In the rows, 128 means zero.
Each path below is one point turned by a fixed rotation once a step. After each direction that follows a path, write how fast that rotation turns it, in degrees per step (0 if it stays still).
Each turn is a multiple of 5 degrees from 10 to 175, or 0.
Each row of a path follows its step; steps can be skipped.

step 0: [129 126 136 120 129 128 133 114 133 128 136 134 126 134 128 133 132 127
 130 130 115 125 133 128 124 127 120 126 126 128 122 128 122 132 123 120
 141 121 130 136 122 133 130 139 131 123 123 130 118 124 122 128 129 122
 129 124 130 131 128 126 131 129 125]
step 1: [126 128 119 132 127 123 137 127 123 122 131 134 123 120 126 120 125 127
 128 123 126 126 124 128 124 130 131 130 126 122 132 129 118 118 126 123
 118 118 133 136 136 129 123 134 126 127 112 122 125 135 127 126 123 131
 132 123 132 127 130 127 127 135 121]
step 2: [127 124 135 128 134 129 123 129 133 123 131 125 130 131 127 122 121 138
 128 123 124 124 139 131 124 139 127 133 130 132 129 132 138 125 130 125
 123 136 130 135 123 129 130 135 139 134 116 129 134 127 132 128 128 126
 137 125 119 122 123 124 131 126 121]
step 4: [126 130 122 127 135 131 131 132 121 123 122 134 132 123 125 116 134 128
 121 131 127 127 130 133 125 131 122 140 131 133 125 130 121 133 123 141
 128 116 132 133 133 137 126 132 128 126 124 132 127 136 130 132 129 128
 131 128 122 131 126 124 122 136 116]
step 5: [129 126 131 126 140 125 130 129 140 124 133 129 131 126 130 133 110 125
 120 122 120 122 128 129 127 131 125 128 133 133 134 128 130 130 134 126
 131 125 123 131 130 131 119 138 137 123 130 128 123 129 132 126 132 121
 138 127 130 127 123 119 125 128 130]
step 6: [134 124 127 133 128 132 129 117 133 127 137 134 126 134 125 123 136 132
 131 124 121 123 130 127 126 130 129 124 122 121 125 135 122 133 132 132
 133 119 132 124 135 125 130 138 129 121 117 132 121 128 130 120 127 128
 125 121 130 123 136 121 123 120 125]
step 8: [120 136 129 134 136 123 132 125 121 115 133 124 129 127 123 130 119 132
 130 127 123 119 133 126 126 131 135 135 125 126 137 137 132 128 130 120
 122 130 130 138 132 130 124 128 135 129 123 119 123 134 131 119 133 133
 135 125 124 127 128 123 124 124 128]
step 10: [122 124 128 126 135 128 143 132 130 118 125 131 129 121 134 136 128 125
 117 120 120 132 131 126 123 129 121 132 125 129 126 122 125 125 125 132
 122 118 132 126 129 130 122 125 129 117 117 128 125 132 123 128 130 122
 129 125 127 134 129 130 121 135 120]
step 11: [127 122 124 127 135 125 123 135 134 127 130 124 134 128 130 124 120 129
 129 134 125 121 132 137 123 134 136 136 130 129 131 134 124 137 128 127
 131 122 137 131 134 135 127 137 133 130 127 131 125 132 136 123 130 128
 131 110 127 122 127 122 124 130 121]
step 12: [135 130 127 128 136 130 134 120 137 130 138 134 125 137 124 130 125 132
 125 133 122 125 123 127 127 131 121 127 124 124 130 129 126 124 124 129
 133 131 120 135 133 118 124 137 135 122 116 141 123 124 129 129 128 119
 132 125 125 129 125 123 132 129 133]
Directions:
[130 126 127 129 129 133 127 129 129 130 128 128 128 129 126 128 128 129
 125 129 128 128 129 129 129 127 127 129 128 127 127 130 130 129 128 129
 127 126 125 128 130 126 126 127 126 128 131 128 128 127 129 128 128 126
 130 128 129 127 127 126 127 130 127] : 45

step 1: [130 125 116 126 132 118 125 120 129 132 126 137 129 118 127 123 140 125
 138 130 125 126 117 129 127 134 133 119 135 140 121 125 123 132 134 124
 122 126 125 131 119 120 131 135 127 136 131 124 124 128 128 134 128 131
 131 128 135 128 128 131 127 125 126]
step 3: [133 133 120 126 130 127 120 125 120 125 127 134 129 131 122 125 134 127
 135 129 128 132 132 134 128 128 135 122 122 129 124 128 126 126 131 122
 131 133 136 130 118 129 133 131 129 131 126 132 130 127 149 128 137 135
 132 127 140 129 118 131 136 136 128]
step 4: [134 127 130 121 139 131 136 125 138 135 125 131 127 121 131 124 120 127
 132 130 128 128 140 133 127 132 128 125 129 119 126 122 128 132 124 126
 128 130 122 131 121 122 125 121 133 133 126 117 137 131 124 132 131 121
 128 139 125 133 129 141 138 131 131]
step 5: [127 133 129 128 131 119 131 122 125 131 123 122 137 131 128 130 124 140
 134 121 129 137 126 126 116 136 130 124 121 132 128 120 123 130 119 126
 124 118 134 130 132 122 125 130 127 126 128 129 122 132 142 119 130 136
 129 129 128 128 120 127 134 134 134]
step 6: [137 125 126 128 130 133 129 121 131 130 130 133 123 131 121 117 124 130
 139 126 124 120 119 134 128 126 133 130 131 123 118 129 131 132 125 131
 124 123 128 121 131 114 131 121 133 135 135 122 126 133 127 136 134 123
 133 135 130 127 123 127 135 124 122]
step 7: [122 136 127 124 131 133 128 123 132 124 122 118 136 128 133 130 115 123
 138 131 126 124 125 125 119 127 128 116 136 131 128 130 122 132 134 125
 131 117 135 137 131 122 132 127 122 117 127 134 130 127 124 130 125 134
 134 125 130 132 123 130 137 134 132]
step 9: [133 139 136 122 135 128 127 126 134 125 127 122 125 129 122 135 115 128
 124 130 125 125 136 121 120 122 128 130 134 127 126 133 118 134 135 126
 133 126 122 128 122 125 125 133 133 120 135 125 136 129 136 136 136 130
 124 134 123 136 120 133 132 125 127]
step 10: [122 125 129 134 128 121 127 120 127 138 124 126 132 128 124 128 124 134
 123 133 116 131 123 136 129 138 130 128 133 125 132 126 133 132 122 127
 130 133 137 122 117 130 126 130 129 125 129 125 127 143 134 125 123 137
 140 121 124 131 126 132 140 127 127]
step 11: [136 133 128 125 122 120 128 119 136 126 130 130 129 118 129 133 117 129
 128 130 131 134 128 120 130 122 134 133 137 126 127 128 132 120 121 128
 128 117 116 119 132 124 130 127 127 129 126 127 126 134 124 133 141 125
 127 130 124 131 121 125 137 128 120]
step 12: [123 130 124 133 139 126 133 123 124 130 130 119 129 133 116 132 126 124
 136 130 122 137 114 128 132 129 131 126 129 133 136 124 125 127 132 126
 136 135 128 136 136 123 129 131 124 122 133 130 123 134 129 131 122 130
 132 127 132 133 129 129 138 129 114]
Directions:
[128 127 128 124 127 129 125 126 128 126 129 129 128 129 129 126 128 127
 128 128 131 126 128 129 127 127 127 127 127 128 128 128 126 129 130 127
 129 130 128 128 127 129 129 130 130 127 128 129 129 130 127 128 126 130
 128 127 127 128 126 130 126 127 127] : 60
[128 128 130 126 131 128 128 129 129 129 126 127 125 130 128 129 126 126
 127 130 130 128 130 127 127 129 130 127 127 130 126 128 127 128 126 128
 130 127 128 129 129 128 128 127 127 128 127 131 128 129 127 129 128 125
 126 126 126 130 126 127 128 126 128] : 155
[128 130 127 127 127 126 127 128 128 130 129 128 127 128 125 128 128 126
 126 125 129 126 126 131 128 131 130 128 128 129 126 128 128 128 128 129
 127 128 129 126 126 129 129 128 126 132 125 128 128 127 128 128 126 127
 130 128 129 129 128 129 128 128 126] : 155
